In the data rows, 50 means zero.
Here are some rows, each followed by its group. Rows of different groups can look alike.
[74,36,47,62,45,61,48,57,52,63,33,43,37,60,39,55,58,64,39,57,26,37,25,50,59,58,56,39,40,36,31,60] I
[81,48,44,63,39,18,38,56,62,74,38,48,56,45,55,73,39,65,54,33,49,47,38,47,56,64,52,45,43,28,48,50] I
[50,57,44,36,72,17,58,08,51,50,66,71,21,37,63,33,56,40,45,05,34,43,57,51,28,57,41,87,44,49,66,69] K
[82,54,18,56,39,65,73,41,56,32,31,71,21,66,48,32,52,53,42,51,43,46,26,34,35,41,36,47,22,58,58,80] J
[36,26,73,51,31,71,35,70,34,42,48,20,60,58,41,55,70,62,49,60,19,54,46,76,50,62,75,34,47,52,13,47] P
[50,65,44,39,51,67,64,40,66,38,47,47,31,46,56,40,59,38,51,32,23,45,39,58,20,42,57,71,33,71,37,75] K
[16,58,76,40,58,50,42,42,40,23,54,57,55,50,58,68,57,32,45,65,81,63,69,73,46,26,45,58,78,64,57,38] E
[53,67,66,61,11,31,42,64,35,52,28,57,39,68,41,58,63,43,49,40,56,60,36,53,33,74,35,37,69,82,33,19] E
[55,71,47,54,47,89,69,62,61,32,30,45,55,50,51,40,68,41,57,47,61,63,47,50,53,55,45,33,33,65,42,33] E
[27,40,43,39,83,33,55,29,57,42,72,51,67,35,74,43,28,45,64,43,57,52,89,52,57,47,56,75,44,37,72,69] B
[47,32,59,58,36,68,39,66,44,20,40,16,53,64,54,71,77,51,58,56,43,51,35,80,44,36,47,64,42,57,59,76] Z
[66,61,28,46,65,67,78,46,58,38,37,69,37,51,45,32,51,46,37,45,50,46,34,26,42,46,47,58,32,73,42,61] J
[65,67,34,59,38,43,49,40,68,55,44,49,32,50,61,39,64,47,40,22,29,40,34,60,29,58,51,47,44,74,53,56] K
[27,47,70,50,52,49,52,48,56,38,64,41,56,52,36,61,61,53,62,81,73,57,54,50,66,48,49,32,68,54,58,48] U
[43,23,59,60,64,34,34,53,47,50,63,40,66,37,68,67,34,53,59,60,67,66,65,67,74,44,65,47,59,16,53,66] I
[15,39,56,37,72,25,39,41,59,32,88,63,48,32,87,49,32,29,70,43,53,49,94,86,41,38,74,71,63,50,80,70] K
[38,57,36,36,75,36,71,28,54,18,68,72,30,57,55,33,57,42,53,56,55,47,56,33,23,28,37,70,56,69,62,87] J
[79,38,48,53,57,26,41,55,61,60,35,48,48,43,66,71,53,62,39,26,45,44,44,49,57,50,55,51,50,42,69,60] I
[37,35,76,65,29,68,34,84,44,56,44,22,51,61,41,73,68,55,30,54,16,39,31,73,46,61,57,34,53,62,01,38] P
[48,30,34,44,68,51,53,50,64,51,75,46,73,32,55,44,20,70,57,67,69,52,55,50,82,34,67,54,41,13,60,72] M
[46,17,53,52,62,31,43,59,51,55,70,51,65,38,54,55,21,73,60,67,71,42,76,58,74,50,64,45,56,22,78,74] I
[57,51,66,63,20,60,34,82,39,69,33,16,73,56,48,66,62,50,43,45,22,57,33,63,58,77,66,30,52,53,19,21] P
[77,39,30,61,50,30,40,66,55,88,48,47,54,32,43,51,40,69,43,36,31,36,39,37,67,65,48,42,32,28,55,58] M
[50,44,77,54,38,31,35,47,19,74,44,58,44,59,31,69,62,43,44,48,56,52,43,36,43,48,35,41,61,54,30,21] U
[35,51,40,27,63,25,56,26,60,31,83,73,45,43,78,43,29,39,54,43,72,48,86,57,32,22,48,80,70,49,85,82] K
[71,46,30,64,62,51,52,70,55,99,32,41,66,43,22,55,39,73,51,16,18,49,39,53,80,79,72,57,40,20,25,15] M
[59,37,67,63,16,55,25,86,41,64,30,12,64,54,43,87,70,59,39,47,18,46,33,88,52,73,61,27,50,50,17,27] P
[36,35,33,42,68,51,57,63,51,64,76,58,57,27,48,30,25,50,53,61,52,41,71,39,63,48,67,58,34,28,55,60] M
[66,54,24,47,78,49,68,20,62,74,64,51,51,33,50,36,35,62,62,30,31,45,48,24,61,50,44,63,29,23,55,67] B
[11,58,60,54,93,99,44,51,94,00,48,14,81,35,62,74,73,41,99,91,99,99,76,93,99,08,65,60,66,34,99,40] E
[23,32,31,37,85,44,71,61,75,71,99,55,74,21,46,37,19,57,64,60,45,33,90,50,85,53,66,55,38,19,79,87] M
[07,51,62,32,73,30,52,26,59,22,91,54,53,31,81,51,29,27,61,55,72,54,94,65,30,24,61,57,57,48,65,92] K
[30,37,82,49,40,43,27,56,34,18,65,47,43,43,66,67,50,31,52,51,67,53,68,78,39,41,60,58,77,76,58,52] Z
[28,56,31,33,71,42,76,21,57,28,72,88,31,46,48,14,40,40,59,52,72,49,63,34,28,32,44,75,49,63,58,80] J
[55,54,64,67,55,61,31,66,41,74,34,41,64,59,34,62,56,57,59,50,69,66,51,42,74,72,38,38,64,34,53,23] U
[25,41,44,36,54,59,65,40,59,38,74,35,48,45,62,43,53,38,56,40,32,59,57,68,36,53,58,74,42,45,38,81] K
[19,45,70,58,48,38,33,52,33,17,70,71,42,57,57,60,55,40,61,81,81,59,70,61,46,22,45,49,81,66,87,61] E
[10,60,60,26,53,13,47,34,51,52,83,75,55,25,83,48,23,21,36,42,53,46,95,75,29,34,60,84,72,62,61,62] K
[47,48,15,28,80,58,86,33,61,54,78,61,37,37,35,12,21,51,49,56,30,41,50,12,44,52,57,60,27,42,44,91] N
[47,45,61,59,27,81,68,72,26,39,32,53,52,78,33,55,59,43,41,74,49,57,31,40,46,62,42,42,35,61,19,35] U
[40,22,70,51,36,66,30,75,21,45,57,12,59,43,48,58,62,60,49,77,34,44,33,81,55,46,68,47,46,49,28,35] P
[53,52,50,27,82,36,60,20,28,58,64,77,31,40,32,33,45,61,52,42,57,32,52,06,32,52,30,57,42,43,59,58] J
[69,49,35,58,40,32,47,55,58,70,32,51,67,49,54,65,41,61,49,26,41,45,50,43,59,68,44,51,37,40,51,41] I
[33,30,51,49,63,41,40,76,46,64,75,43,81,35,50,50,11,52,59,74,59,57,81,64,89,41,83,35,62,09,53,48] I
[17,54,85,50,54,54,49,41,38,29,57,34,54,66,49,74,64,37,57,72,64,59,52,81,43,27,52,52,72,62,42,41] E
[60,70,56,62,33,61,59,70,43,42,30,63,48,70,38,63,63,48,44,59,60,54,30,33,43,66,32,28,43,68,38,43] U
[64,73,21,44,66,48,74,34,74,76,43,60,46,39,49,34,39,45,46,11,35,43,42,42,39,65,41,61,41,44,45,53] N
[70,46,60,68,29,59,43,66,40,49,26,46,52,77,40,70,50,47,58,54,61,53,26,52,52,79,29,27,57,55,41,17] U
[73,52,33,34,64,61,29,19,37,73,75,28,55,36,79,06,17,43,38,55,40,51,48,13,61,41,56,62,45,34,47,23] M
[54,36,72,62,18,72,28,74,61,64,32,03,73,51,34,49,69,68,45,62,21,55,26,76,66,64,73,19,51,39,17,26] P
[77,26,43,55,52,49,58,38,78,48,16,47,49,54,54,46,39,62,57,44,29,49,49,23,60,64,60,56,22,35,34,81] I
[75,65,10,54,41,63,64,65,50,60,44,53,44,53,38,35,47,40,37,50,26,49,29,35,45,53,50,47,23,46,42,58] B
[48,38,31,43,70,78,76,51,36,46,56,46,46,55,47,34,51,58,35,68,40,56,37,31,47,45,54,58,28,51,37,68] B
[64,84,28,49,47,39,77,42,61,53,36,77,40,56,42,39,47,44,45,23,46,52,50,29,29,50,38,58,42,71,52,49] J
[57,92,22,45,71,32,84,65,54,75,32,99,37,64,10,47,35,47,69,40,71,39,37,00,46,82,23,47,48,53,47,41] J
[53,61,10,29,80,60,99,25,64,62,64,61,30,45,39,00,34,35,46,41,31,36,38,00,33,53,55,64,22,55,25,69] N
[57,31,46,47,40,86,36,68,44,53,41,36,42,48,57,37,40,57,40,57,34,42,32,61,58,38,78,43,28,47,27,41] I
[29,51,65,54,58,69,50,48,31,18,53,42,30,76,31,47,73,42,54,78,50,65,38,44,38,33,43,55,66,72,44,58] E
[47,28,46,58,65,44,39,41,67,41,62,35,63,26,64,52,37,51,68,71,69,67,72,61,77,39,61,47,55,23,82,69] I
[37,52,31,30,78,45,75,31,51,32,59,68,48,44,43,29,31,52,42,57,49,48,60,31,39,23,46,65,42,47,65,82] J
[64,71,56,53,49,57,53,55,65,34,25,64,40,50,50,58,71,45,56,28,65,61,42,47,43,52,38,39,67,60,49,25] E
[36,60,61,55,43,52,53,43,29,26,47,61,20,72,41,45,77,30,41,59,50,55,37,49,15,48,44,56,55,87,25,52] E
[60,33,83,59,39,43,01,53,36,64,55,23,54,48,51,67,67,62,50,56,30,44,47,77,68,43,64,46,61,44,46,39] P
[68,34,54,49,68,59,37,40,43,73,52,40,52,38,45,37,50,63,52,44,37,50,52,41,62,47,64,50,43,31,60,40] I
[18,67,19,23,99,27,76,18,68,60,99,85,51,26,60,15,04,35,49,50,58,51,95,33,53,32,59,76,53,26,70,77] N
[53,70,33,42,35,48,67,57,48,57,38,68,32,57,40,44,53,53,33,28,28,39,39,44,20,52,40,66,40,71,33,54] K
[47,27,50,46,67,32,37,38,59,38,76,60,58,43,84,44,14,51,68,65,60,55,89,58,64,34,60,61,60,31,90,74] I
[65,51,41,61,49,72,73,33,47,18,34,68,33,70,48,48,67,54,39,63,55,59,35,29,31,41,31,47,36,74,48,65] E
[77,53,45,55,39,36,45,53,58,73,28,53,63,39,62,66,45,65,39,34,47,46,46,39,59,71,45,48,33,32,56,48] I
[13,60,67,49,54,42,41,48,43,37,68,53,49,48,44,53,53,44,58,76,78,54,64,77,53,34,59,45,89,57,60,39] E
[43,46,39,25,87,65,73,34,61,58,99,69,39,36,51,07,32,48,64,53,26,47,71,53,42,45,53,91,37,43,33,86] N
[44,48,63,41,37,73,62,62,29,40,43,63,57,80,22,59,61,53,44,80,44,53,35,31,46,67,31,43,46,57,26,49] U
[50,74,34,37,53,51,71,61,58,50,45,71,44,46,48,25,56,48,44,19,30,50,51,37,21,56,50,74,27,73,29,59] K
[68,57,75,69,19,66,37,72,42,35,17,54,42,62,54,80,82,59,49,42,57,60,37,58,36,66,33,41,55,72,49,32] Z
[49,73,64,54,16,44,37,61,32,31,15,53,52,66,54,77,82,40,46,47,56,67,35,66,33,61,41,39,63,76,44,21] E
[59,61,55,51,31,54,37,56,32,39,25,45,48,67,45,68,68,51,37,46,42,49,32,57,28,60,36,29,60,74,40,34] E
[71,75,21,44,68,30,89,27,75,91,43,76,33,39,40,35,37,51,70,10,30,38,51,22,40,72,25,69,35,51,54,57] N
[59,70,58,67,25,24,31,54,48,45,30,57,41,61,51,65,63,44,52,33,48,53,42,60,32,54,37,47,64,71,50,31] Z
[46,33,62,46,30,52,37,49,20,25,65,53,37,73,53,49,59,45,33,62,36,44,44,70,24,36,50,62,52,66,37,73] Z
[69,62,20,47,64,39,58,35,57,78,49,66,39,26,46,30,38,54,52,20,47,37,44,35,50,47,51,60,43,41,57,47] M
[52,63,49,55,41,78,59,41,47,25,41,49,34,62,40,49,64,49,43,77,50,56,27,44,36,31,42,32,39,61,31,56] E
[31,47,31,41,83,35,61,58,63,48,82,61,73,27,72,41,15,54,67,67,63,51,91,44,61,38,65,67,52,35,87,75] B
[45,62,34,30,58,54,68,40,65,29,54,52,23,39,54,33,62,36,42,35,24,44,46,41,17,43,48,67,37,68,41,74] K
[63,64,61,60,20,41,47,52,59,53,26,55,54,55,52,68,78,44,57,27,52,51,43,61,34,67,42,37,56,69,38,34] Z
[18,44,80,66,35,80,11,60,52,35,65,08,82,43,88,76,53,60,70,78,74,49,99,99,89,56,90,41,75,21,76,54] P
[78,48,24,64,40,61,46,75,54,56,46,36,48,52,58,42,41,48,36,52,41,51,23,39,53,62,64,34,40,40,43,47] I
[48,80,39,46,45,57,71,42,59,49,46,54,38,54,48,43,62,36,49,27,31,52,40,49,20,59,43,58,47,70,31,48] K
[46,63,69,59,58,40,43,62,46,54,47,69,30,49,28,68,80,50,54,39,78,42,46,49,42,32,40,46,67,76,58,36] Z
[36,57,86,33,35,40,27,26,28,43,61,52,28,62,44,53,81,37,45,51,62,39,45,47,24,31,36,57,65,75,50,31] E
[46,29,44,57,64,32,37,49,41,47,76,34,70,35,60,49,33,63,54,68,58,42,66,67,80,36,57,42,53,24,66,65] I
Which 3 groups are nearest to each row below, nearest first, going by the distance to the group's nearest row?
[23,25,79,59,64,50,32,69,33,23,58,47,76,61,53,76,51,44,60,86,87,56,77,64,82,43,58,34,80,45,81,31] ~ U E I
[41,63,34,44,39,50,68,63,47,71,54,52,40,53,36,34,56,39,40,30,12,37,36,63,22,62,55,66,37,75,15,52] ~ K B N
Which 2 groups are nearest to each row below, nearest first, going by the average distance to the group's rows?
[57,71,17,58,55,50,83,50,65,78,43,52,42,56,41,27,34,38,31,41,35,30,33,16,47,62,44,38,35,51,51,49] ~ J N
[58,81,31,43,51,40,80,39,57,63,41,71,36,41,54,34,39,47,45,03,41,42,50,46,24,68,39,61,37,62,31,49] ~ J K
Which 3 groups are nearest to each row below, nearest first, going by the distance to the centre of the group?
[62,30,54,53,50,55,35,49,45,59,43,29,59,44,49,53,62,60,53,53,45,48,49,62,72,33,63,55,50,33,58,44] ~ I M P
[61,61,86,65,24,49,27,48,31,45,32,43,64,72,44,76,74,52,45,63,66,66,37,48,51,57,33,29,66,57,49,14] ~ U Z E
[64,57,27,54,58,46,67,40,52,89,50,57,50,45,34,28,37,55,57,30,45,43,42,19,63,64,51,47,42,41,58,39] ~ M B N
[72,47,43,43,76,43,66,22,42,50,41,77,42,52,49,24,39,54,53,52,78,53,54,11,63,36,31,57,42,39,76,52] ~ J B M
[77,44,45,62,48,45,42,46,64,60,21,29,61,35,63,62,48,68,60,25,49,63,43,54,81,56,51,37,49,26,57,35] ~ I M U
[68,55,49,59,35,58,52,70,56,81,38,29,64,46,39,61,49,56,54,42,49,47,36,57,62,69,48,35,41,37,36,34] ~ U I P
Which 2 groups are nearest to each row below, nearest first, going by the distance to the centre of the group?
[57,62,37,35,65,52,56,30,56,76,56,52,38,34,48,31,37,52,42,27,43,38,46,19,50,66,49,60,51,37,46,39] ~ M N
[41,63,58,47,41,70,76,43,21,47,62,76,29,82,23,43,60,45,37,68,43,54,30,27,23,56,28,41,47,68,11,58] ~ U J
[67,83,36,54,63,15,67,23,51,56,47,80,41,64,39,41,55,48,50,43,58,49,46,26,44,44,25,57,53,58,69,42] ~ J K
[56,66,62,63,33,48,50,51,43,55,28,48,52,64,46,74,64,48,49,36,64,63,43,56,45,63,32,47,63,63,49,21] ~ U Z
[45,39,74,44,38,13,38,25,51,49,50,59,47,38,56,61,75,48,39,26,36,42,58,61,30,34,32,63,59,60,60,56] ~ Z K
[22,22,74,56,57,57,22,65,57,47,71,22,85,45,50,68,47,54,67,83,59,62,67,75,90,52,69,46,75,29,61,44] ~ P I
Which 2 groups are nearest to each row below, nearest first, going by the distance to the group's nearest row?
[58,62,37,54,35,53,61,37,76,44,47,46,31,53,47,31,49,43,59,23,19,43,35,66,27,50,40,53,45,61,35,58] ~ K N
[68,21,33,53,39,70,46,60,49,43,53,21,52,49,57,30,24,52,47,73,33,46,34,56,66,45,75,33,31,27,47,53] ~ I B
[38,46,44,34,61,55,57,23,51,63,68,64,27,42,31,22,52,47,63,31,38,37,55,37,33,26,55,78,50,49,53,52] ~ M J
[53,72,51,52,43,53,64,51,38,39,32,69,41,62,47,53,62,36,42,47,54,53,36,35,32,57,35,52,55,75,19,31] ~ U K
[50,33,61,53,18,56,41,58,38,22,28,36,39,53,65,45,84,39,45,53,22,30,30,68,37,33,79,48,33,80,22,65] ~ Z P
[83,48,39,66,29,40,39,38,69,39,30,46,40,69,59,49,55,75,44,40,37,47,33,49,53,57,41,31,37,48,63,53] ~ I K
[65,56,24,46,58,34,50,23,66,64,55,49,39,39,41,40,44,50,48,29,39,44,45,38,47,43,40,54,42,40,57,50] ~ M N
[22,24,64,42,48,56,38,78,51,56,64,16,94,33,63,66,23,43,60,75,71,46,72,65,90,63,84,38,59,22,45,40] ~ I P
[26,60,51,33,87,50,74,39,58,31,71,93,42,52,60,40,24,39,63,65,98,53,79,36,58,24,42,63,72,50,89,80] ~ K J
[66,41,54,56,42,45,26,55,34,67,38,43,49,44,47,57,60,48,46,43,47,51,51,47,58,34,54,49,44,43,61,36] ~ I P
[31,40,63,55,65,26,44,64,42,51,83,38,74,19,66,78,29,63,66,58,58,53,83,73,66,29,58,38,57,26,77,67] ~ I B
[68,56,69,59,30,41,34,66,32,61,37,50,57,56,45,71,54,53,45,51,75,53,39,49,61,52,40,37,58,50,51,22] ~ U Z
Which 3 groups are nearest to each row below, nearest first, going by the average distance to the group's rows?
[57,76,35,47,46,32,75,32,65,67,54,67,40,27,60,43,52,41,24,05,33,33,46,41,23,66,54,65,48,70,41,52] ~ K J N
[18,34,85,59,64,56,35,62,48,38,72,53,78,49,52,60,44,55,73,89,90,58,80,67,78,43,64,23,79,38,70,45] ~ I U E
